Some points:
(0.332, -0.531, 0.327, 1.115, 0.552, -1.367, -1.141, -1.313, 0.605, -1.654, 1.408, -1.199, 1.016, -1.112, -0.606, -0.593, -2.084, 0.605, 1.382, -0.271, -1.413, 1.340, 0.810, -1.316)
(-0.643, 0.223, 0.855, -1.183, 2.043, 0.938, -0.646, 0.054, 0.695, -0.541, -1.202, 0.726, -1.874, -0.133, 1.360, -0.678, -0.910, 1.497, 1.362, 0.409, -0.047, 2.005, 0.487, 1.071)
(-0.970, 0.039, -0.418, -0.142, -0.723, -0.702, -0.699, -0.122, 1.080, 1.061, 0.291, 0.049, 0.286, 1.759, 0.747, -0.346, -0.027, 0.692, 1.031, 1.051, -3.438, 0.158, 0.866, -1.557)
(-1.671, -1.831, -2.021, -0.497, 1.622, 0.580, 1.094, 1.719, 1.132, -1.415, 0.843, -0.044, 0.666, 0.554, 0.780, 0.069, 0.732, 0.863, 0.574, -0.468, 1.312, -1.101, 0.214, -0.144)
(0.703, -0.020, -0.172, 1.514, -0.040, 2.003, 0.930, -0.452, -1.050, -0.365, -1.944, 0.201, 1.716, -0.355, 0.388, 0.331, -0.032, 2.617, -0.264, -0.353, -0.614, -0.329, 0.095, -0.014)
(1.263, -0.351, 0.754, 0.127, -0.614, -0.805, 1.134, 0.968, -0.245, -0.209, -0.810, 0.623, 0.900, 2.349, -0.860, 0.436, 0.899, -1.585, -0.473, 0.296, -0.275, 0.762, -1.010, 0.422)
(-1.324, 1.995, 1.285, -0.483, -0.607, -0.007, 0.779, 2.072, 0.279, 0.645, -0.810, -2.476, 1.154, 0.184, -0.461, 1.250, -0.835, -0.122, 0.241, -0.385, -0.028, -0.633, 0.613, -0.918)
(-0.353, -0.819, 0.413, -0.669, 0.512, -1.429, -0.067, -0.622, -0.987, 0.101, 1.213, 0.272, -0.064, -0.657, -0.166, -0.068, 0.933, 0.419, -1.509, 0.310, -2.264, 0.774, -0.823, -0.090)
(-0.288, -0.975, 0.504, 0.749, -0.396, 1.636, -0.216, -0.919, 1.478, 1.817, -2.099, -0.800, -1.474, -1.509, 0.382, -0.470, 0.449, 0.268, 0.576, 0.327, -0.324, 0.597, -0.741, 0.197)
(1.327, 1.141, 0.043, 0.340, -0.056, -0.012, -1.946, -0.010, -0.155, 0.398, 0.176, -0.120, 0.503, 1.693, 2.147, 0.479, 0.177, 0.458, 0.979, -0.024, 1.731, -0.260, -0.510, 0.985)
(0.113, 1.228, -0.306, 1.097, 0.133, -1.204, -0.635, 0.795, 1.056, 1.257, 0.350, -0.508, -0.044, 0.098, -1.419, -0.526, 0.688, -0.516, 0.212, 0.898, 0.413, 0.258, -0.980, 1.938)
(1.906, -0.658, 1.027, -1.899, 0.524, -0.586, 0.037, 1.399, -0.156, 0.856, 0.006, -0.427, -1.283, -1.072, -1.283, 0.049, -0.936, 0.352, -0.348, 2.207, 0.428, -0.512, 2.200, -0.433)
(-1.041, 1.640, 1.274, -0.399, -0.535, 1.301, -0.020, 1.106, -0.540, -0.169, 1.334, 0.239, -0.973, 0.361, 0.522, -2.235, 1.055, 0.676, -0.148, -1.585, -0.153, 0.692, -0.592, -1.338)
(-0.622, 0.927, 1.320, -1.658, -0.032, 0.348, -0.052, -1.879, -0.494, -2.679, -0.698, 0.243, 1.862, 1.506, -0.706, -0.150, 0.096, -0.089, -1.532, 1.855, -0.926, -0.708, -0.333, 0.750)
(0.485, 0.395, 0.322, -1.488, 0.045, 0.182, 1.660, -0.511, 2.028, -1.700, -1.020, 0.730, -0.948, -0.041, -1.457, -0.738, 0.309, -1.562, 0.885, -1.512, -0.672, 0.115, -0.032, 1.332)
(-0.958, 0.659, -0.334, 1.178, -1.202, 0.104, -0.047, -0.173, 0.004, -0.744, 0.651, -0.219, -1.528, -0.975, -1.236, 2.326, 0.151, 2.014, 1.034, -0.879, -0.829, -2.258, 1.331, 1.156)
(2.188, -0.495, 0.762, -0.034, -0.075, 0.610, 1.212, -0.110, 0.782, 0.353, 1.510, 0.075, 1.452, -1.386, 0.165, 0.103, -0.498, 1.391, -2.535, -0.585, -0.026, 0.871, -1.100, 0.691)
(0.679, 0.306, -1.031, 0.463, 0.733, -1.367, -1.618, 1.260, 1.509, -0.187, -1.109, 2.114, 1.545, 0.183, -0.547, 0.176, 0.383, 0.994, -1.073, -0.142, 0.479, -1.851, -0.597, -0.719)
(-1.318, 0.134, 0.194, -0.767, 0.662, -0.210, 0.744, -1.150, 0.212, 1.669, 1.056, -0.892, -0.098, 1.635, 0.587, -0.999, -0.732, 0.620, 0.046, 0.144, 1.780, 0.791, 0.376, -0.230)
(-1.159, 0.844, -0.551, 0.559, -0.043, 0.705, 0.036, 0.077, -0.618, 0.298, -0.536, -0.403, 1.701, -0.338, -0.080, 0.696, 0.911, -0.620, -0.071, 0.047, -0.258, 0.975, 0.264, 1.766)
(1.851, 1.650, -1.779, -0.923, -0.303, 0.033, 0.170, 1.132, -0.464, 0.243, 0.798, 1.160, -0.815, -0.552, 0.792, 0.657, 2.676, -0.328, 0.703, 0.815, -0.573, 0.924, 0.285, 0.471)
(-0.005, 1.654, -0.774, 0.769, 1.195, -0.855, -0.733, 0.692, -3.163, -0.877, -1.660, -0.893, -1.010, -0.545, -0.561, -2.308, -0.633, 0.254, -0.409, -0.026, 0.179, -0.190, -0.064, 0.180)
(-0.869, 0.682, -0.913, -0.661, -0.455, 0.019, 0.307, 1.472, 1.183, -0.323, -0.979, -1.613, -0.927, -1.424, 1.080, 0.886, -1.369, -0.634, -2.432, -0.698, 0.246, 1.072, 0.258, -0.559)
(1.848, -0.355, 1.062, 0.889, 2.064, 0.744, -0.891, -0.228, -0.156, -0.236, -0.116, -1.519, 0.286, 0.714, -0.998, 0.771, 2.414, -0.480, 0.734, -1.829, -0.411, -0.026, -0.747, -1.646)
(-1.822, 0.435, 0.418, 0.480, 0.644, 0.161, -1.092, -0.060, -0.222, 0.990, 0.996, -0.442, -0.695, -0.082, -1.252, 0.217, -0.385, -1.986, 0.447, -1.420, 0.141, -0.923, -0.592, 1.058)
(-0.040, 0.340, -1.083, -1.020, 1.746, 1.685, -0.476, -1.586, -0.874, -0.467, 0.274, 0.446, 0.102, -0.634, 0.637, 2.236, -0.194, -1.887, 0.236, 0.546, 0.265, 0.719, -0.550, -2.755)
(0.186, 0.166, 0.602, -0.705, -0.314, -1.488, 1.441, -0.145, -0.807, 0.315, 0.395, 0.895, -0.521, 0.339, 0.281, -0.403, -0.737, 1.402, 1.052, -2.626, 0.214, -0.034, -0.322, 0.184)
(0.950, -1.757, -0.245, 1.495, -0.768, 0.733, 0.234, 0.829, -1.371, 1.231, -0.785, 0.550, -0.407, 0.954, 0.541, -0.610, -0.053, -1.711, -1.161, -0.637, -1.385, -1.000, 0.660, -1.659)
(-1.165, 1.353, -1.257, 0.804, -0.143, -0.409, 1.157, -1.706, 1.119, 0.918, -1.128, 1.289, -1.770, 1.446, -1.498, 0.347, -0.782, 0.889, -1.228, 0.822, 0.180, 0.699, -0.986, -0.685)
(0.303, 0.955, -1.612, 0.121, -1.760, 0.001, -0.155, -0.083, 0.005, -1.093, 0.446, 1.318, -0.109, -1.067, 0.282, 0.364, -1.736, -1.004, 1.223, -0.337, -0.272, -0.448, -0.475, -0.492)
(0.449, -0.383, 0.823, 1.016, -0.139, 0.211, -1.674, -0.242, 0.135, -0.988, -0.301, 0.213, -0.197, 0.286, 1.157, 0.373, 0.874, 0.221, -0.987, 1.602, 0.509, -1.089, 0.254, -0.354)
(0.214, -1.489, -0.496, -0.299, -0.124, -1.438, -0.383, -0.630, 0.298, 0.161, -1.520, 0.440, 1.127, -0.416, 1.689, -1.228, -0.327, -1.218, 0.858, -0.847, -0.317, -0.341, 0.525, 1.100)
(-0.802, 0.039, -0.698, -0.125, -0.615, 0.905, -1.788, 0.065, 0.286, 0.852, 1.875, 0.334, 0.851, -0.642, -0.091, -1.330, 0.857, 0.349, -1.410, -0.369, -0.477, 0.243, -0.377, 0.392)
(-0.926, -1.336, 2.649, 1.813, 1.030, 0.511, 1.813, 1.181, -0.900, -0.121, 1.049, 1.828, -0.139, -0.288, 0.077, 1.145, -0.367, -0.603, 1.352, 1.587, -0.110, 0.679, -0.177, 0.146)
These points spread out most along one direction. For each point below, how far along it does it lie, from 0 to 99? 50 is the average, and the first point above lies past it. One standard deviation of the points above along it is 16.
(-1.219, -1.689, -0.126, -1.191, -0.970, -1.071, 0.017, -1.082, -0.908, -0.422, 0.427, -1.444, -2.375, 0.206, 0.857, 0.857, 1.109, 0.166, -0.740, 0.149, -0.166, -1.648, -2.148, 0.806) 54
(0.858, -1.003, -2.373, 0.715, -1.025, 0.133, 1.368, 0.384, -0.776, -0.309, 0.377, -2.025, 0.101, 0.478, -0.998, -0.651, 0.422, 1.563, 1.703, 1.444, 1.034, 1.190, -0.943, -0.365) 52
(-2.075, -1.782, 0.375, -0.450, -2.004, -0.397, -1.310, 0.569, -0.826, -0.450, -0.760, 1.878, 0.941, -0.322, -1.622, 0.957, 1.104, -0.238, 0.052, -0.153, 1.815, 2.290, 1.067, -0.745) 47
(0.096, -0.556, 0.425, -1.060, 0.206, -1.910, 0.901, -1.554, 0.348, 1.106, -0.703, -0.672, 1.928, -1.389, 1.369, 0.498, 1.816, 0.440, -0.047, -0.780, 0.745, 0.171, 2.434, -0.727) 45
(0.102, 1.722, -0.039, 1.700, 0.102, -0.055, 1.841, -1.511, 0.685, -0.493, 0.889, 0.019, -0.109, -1.430, 0.611, -2.069, 1.154, -1.557, 0.084, 0.830, 1.262, -1.436, 1.587, -0.889) 52
(-0.828, -0.436, 0.115, -0.843, -0.154, 0.419, -0.011, 1.065, 0.170, 0.420, 0.685, -0.143, 1.314, -0.850, 0.387, -0.841, -1.351, -0.727, 1.333, 1.391, -0.638, -1.780, -0.952, 0.749) 54
(0.840, 0.096, 2.022, -1.496, -1.733, 0.190, -0.507, -0.812, -0.135, 1.314, -0.529, 0.504, -0.168, -0.578, -0.482, -0.127, -1.023, 0.620, 1.001, -0.123, 1.824, -1.606, -1.798, -0.878) 55
(0.653, 0.455, -1.036, 0.093, 1.506, -0.540, 0.482, -0.438, -1.287, 1.884, 0.410, 0.927, 0.752, 0.476, 0.071, 1.755, -1.851, -1.066, -0.873, -0.042, 0.023, 0.167, 0.069, 1.126) 44
(0.888, -1.447, 0.490, 1.482, 0.441, -0.987, -0.574, 0.581, 1.137, -1.696, 0.199, -0.855, -1.169, -0.245, 0.005, -0.010, -0.815, -0.714, -0.372, -0.009, 1.246, 0.792, -1.062, -0.550) 49
(1.182, 0.650, 0.129, 0.709, -1.411, 0.447, -0.332, 0.105, 0.311, -0.821, 0.862, -0.296, -0.785, 1.386, 1.798, 0.782, -0.784, -0.593, -0.621, -0.375, -0.124, 0.507, 1.936, 1.647) 51
(0.684, -1.817, -0.923, -1.237, 0.482, 2.241, -0.342, -0.188, -0.401, 0.070, 0.188, -0.083, -0.723, 1.432, -2.388, -1.382, -0.745, -0.127, -0.868, -0.255, -0.089, -0.617, 1.580, 0.898) 50
